(in the rows, 128 means zero)
Rotation paths and how fast each direction turns (deg/step):
Each turn is a multiple of 5 degrees from 10 to 175, or 0.
Each row of a path follows its step; steps can be skipped.
Path 1:
step 8: [129 126 120 121 133 121 127 131 126 129 126 123 115 124 127 120 126 142
 134 121 136 127 128 130 128 121 129 122 133 129 128 129 135 122 126 117
 129 136 129 130 121 123 126 127 126 141 140 131 129 126]
step 12: [119 127 128 126 134 126 128 132 124 122 133 124 119 134 129 124 120 130
 125 126 137 126 126 131 134 143 134 126 126 135 133 136 130 126 139 130
 121 130 136 127 132 130 129 117 125 135 126 120 120 122]
step 16: [126 125 127 124 141 138 126 124 132 131 126 130 122 132 135 128 129 142
 135 126 131 133 126 134 131 126 129 130 130 133 130 122 140 120 127 122
 126 136 132 131 123 120 129 132 116 135 132 126 119 130]
step 17: [121 129 133 130 125 126 130 134 123 131 129 128 127 123 127 132 128 136
 134 119 136 121 131 126 123 120 119 125 123 132 128 131 131 124 136 124
 121 145 139 123 129 120 136 122 123 130 124 121 127 129]
step 19: [125 130 133 128 132 135 125 130 125 124 125 129 122 135 121 126 133 141
 130 127 129 133 123 130 117 121 130 129 130 125 135 134 140 123 118 130
 120 132 123 117 125 127 130 130 127 138 136 131 130 120]
step 20: [119 130 128 129 131 120 131 126 123 129 122 132 111 128 134 121 121 130
 131 123 132 120 131 130 124 130 131 129 128 129 134 132 129 118 139 127
 121 136 132 123 124 124 128 123 134 134 128 131 127 114]
step 29: [116 125 130 125 136 128 129 128 125 130 135 128 120 131 132 128 129 133
 130 119 135 121 139 127 135 134 128 131 129 137 131 134 126 129 132 124
 125 133 139 128 124 130 132 128 123 123 124 119 111 135]
step 31: [119 131 130 130 132 129 127 137 130 132 127 125 125 127 127 128 131 132
 130 130 130 131 121 133 125 126 139 125 127 132 136 125 129 120 131 134
 114 148 131 119 129 126 131 132 128 130 130 119 128 118]
[127 125 128 129 130 127 128 130 129 128 130 123 129 127 128 129 127 128
 128 129 128 128 129 127 127 130 126 129 131 128 126 126 129 129 127 129
 130 127 129 127 126 128 125 126 131 130 128 127 128 126]
25
[127 130 128 128 126 126 129 130 127 129 128 127 127 128 127 125 128 129
 127 129 127 126 131 128 131 128 128 128 128 125 129 129 125 128 128 127
 127 128 133 127 127 126 126 128 128 129 125 128 129 128]
125
[130 127 126 126 129 128 131 127 128 125 127 128 128 126 130 127 130 128
 127 125 130 128 129 129 129 126 128 128 127 130 125 131 130 127 129 126
 128 126 132 131 130 127 127 128 128 129 127 127 127 126]
85
Path 2:
step 5: [135 128 129 123 133 129 123 129 118 126 132 124 119 121 123 130 124 125
 133 124 126 128 136 124 133 131 123 118 135 133 127 130 133 127 125 127
 129 121 138 123 113 122 130 137 135 137 135 129 131 127]
step 19: [133 139 131 132 117 134 139 134 135 121 124 128 128 121 135 119 126 130
 118 125 132 126 134 127 128 130 128 122 139 126 128 132 129 124 128 132
 123 132 125 131 137 134 119 133 125 126 123 125 124 118]
step 24: [134 142 127 129 126 131 137 135 134 118 122 125 123 126 137 124 123 140
 132 123 132 122 131 125 127 121 133 120 137 129 124 130 128 120 134 128
 123 122 122 133 126 135 123 121 124 125 124 122 132 129]
step 25: [137 135 126 127 118 129 128 133 126 128 128 122 129 117 134 123 128 132
 124 125 127 122 130 123 133 124 121 129 134 138 126 126 133 131 119 143
 129 123 124 129 130 134 115 126 126 119 121 127 126 120]
step 26: [129 138 128 127 129 128 127 129 114 134 128 126 135 116 131 121 126 128
 122 129 128 120 130 116 125 127 135 140 132 125 125 130 132 134 125 139
 133 126 129 125 114 129 131 129 129 122 125 131 121 127]
step 33: [126 135 114 122 137 124 129 128 118 131 125 133 122 121 128 131 123 127
 126 129 124 127 125 132 132 132 122 122 125 134 136 127 123 128 130 132
 129 124 121 128 121 116 134 138 115 135 133 126 127 126]
step 36: [131 131 127 132 121 133 125 138 124 126 132 131 122 111 139 127 115 133
 132 128 130 132 132 121 132 126 130 132 131 138 130 131 130 130 120 131
 128 124 128 130 134 132 129 126 129 130 132 124 131 112]
step 37: [127 133 132 124 130 131 124 136 114 122 142 137 127 113 133 127 131 127
 133 117 122 126 131 120 126 124 128 134 124 132 129 128 135 131 132 137
 130 127 128 126 120 126 130 133 135 130 126 128 121 125]
[126 127 129 125 127 129 128 128 128 127 128 125 127 128 129 129 129 131
 128 130 128 129 125 127 127 127 126 129 126 127 127 129 128 132 128 127
 126 125 128 130 125 131 128 128 126 127 127 130 126 128]
25
[128 128 128 129 129 129 126 129 128 126 129 129 126 129 132 127 128 131
 129 124 132 129 126 128 130 129 127 125 128 128 127 126 129 129 126 126
 128 128 127 128 129 127 131 125 128 127 127 128 130 127]
90
[129 130 128 127 129 128 128 127 125 128 127 126 130 129 127 127 130 128
 126 129 128 128 124 128 129 130 128 129 128 127 130 129 125 132 127 128
 126 133 127 128 128 126 129 128 127 129 128 129 130 129]
60
[127 125 125 127 127 129 128 127 128 129 129 127 129 126 129 127 125 125
 129 130 127 128 128 126 129 129 126 128 126 130 127 128 124 127 126 129
 128 127 128 126 130 130 130 126 127 126 127 131 129 130]
135
[129 130 129 126 130 128 131 128 129 131 126 129 126 128 127 129 124 130
 128 128 127 130 130 129 128 125 128 128 127 130 130 129 128 127 128 128
 126 130 130 130 130 127 129 127 125 126 127 130 128 126]
125
[128 127 129 129 125 124 128 131 127 127 127 127 126 126 128 128 127 129
 126 129 130 125 128 126 127 129 127 129 125 129 126 132 130 127 130 129
 128 130 129 128 131 126 128 126 128 129 127 129 128 128]
65
Path 3:
step 1: [127 132 134 128 124 124 115 124 123 127 124 125 129 121 133 129 120 130
 131 128 122 132 137 122 129 136 117 129 135 136 120 133 124 131 124 134
 124 132 125 131 136 127 131 133 130 118 116 129 123 125]
step 8: [118 122 133 118 126 124 124 119 131 135 120 127 133 117 135 129 120 126
 124 127 119 135 136 128 126 132 128 125 126 123 129 123 119 130 124 132
 132 131 129 124 128 130 123 129 137 126 123 120 118 124]
step 9: [127 121 124 125 123 126 127 130 124 121 126 125 125 120 127 126 118 128
 124 128 116 141 135 130 129 131 130 128 124 131 133 116 117 130 134 125
 125 141 124 130 135 135 124 130 126 124 131 124 122 122]
step 20: [124 124 136 121 120 121 133 120 126 128 119 125 127 121 127 129 127 121
 126 127 121 125 129 130 126 136 126 125 135 134 128 123 116 125 119 136
 129 124 129 129 133 123 114 134 123 122 129 131 130 121]
step 22: [128 120 126 125 124 125 134 135 126 121 126 128 120 122 133 125 123 128
 129 126 125 131 134 132 135 128 126 128 133 130 131 129 120 119 135 132
 124 120 122 122 143 129 123 133 126 123 116 132 137 120]
step 26: [127 123 119 126 123 123 122 125 126 134 126 129 128 122 130 122 126 125
 131 121 114 131 132 123 132 127 135 117 137 141 125 128 116 129 120 127
 130 124 124 134 131 122 118 125 127 122 127 128 131 126]
step 29: [125 126 131 126 138 117 127 125 130 129 129 135 128 123 128 123 115 127
 126 116 124 126 127 123 126 128 137 130 124 137 128 125 121 118 132 130
 120 126 128 120 138 134 133 136 130 123 124 124 126 124]
step 31: [128 132 125 126 125 125 119 115 126 137 130 130 126 129 127 128 120 126
 134 121 123 132 131 125 127 138 134 124 134 140 117 137 122 131 136 133
 127 132 124 131 133 134 127 133 129 123 124 127 131 119]
[127 131 127 128 126 131 129 130 129 127 128 131 128 130 127 128 126 128
 127 126 126 129 128 127 130 129 130 130 128 130 128 127 127 128 128 125
 125 129 129 128 126 128 128 129 126 129 125 127 129 129]
145
[129 129 126 129 128 127 129 126 128 127 130 128 127 128 126 128 129 130
 128 128 129 129 126 132 125 127 131 127 127 129 126 130 127 130 132 129
 127 129 129 127 127 130 129 127 129 129 128 127 131 127]
55
[127 127 127 125 128 130 127 127 126 129 127 127 129 129 127 127 128 128
 128 126 131 128 128 128 127 127 126 124 130 129 125 127 128 131 125 128
 127 131 129 128 126 129 126 129 129 128 127 130 127 127]
60
[132 126 127 128 127 129 127 129 129 127 130 127 126 131 129 128 129 131
 128 128 129 131 128 127 126 130 128 128 128 126 130 128 130 128 129 129
 127 133 126 130 129 127 128 130 126 129 128 129 128 127]
120
[128 129 126 127 129 128 132 128 124 128 127 128 126 128 129 126 130 126
 126 128 127 129 127 129 127 130 130 125 126 127 128 129 128 124 127 127
 129 127 131 130 128 127 127 129 127 128 127 131 129 128]
10
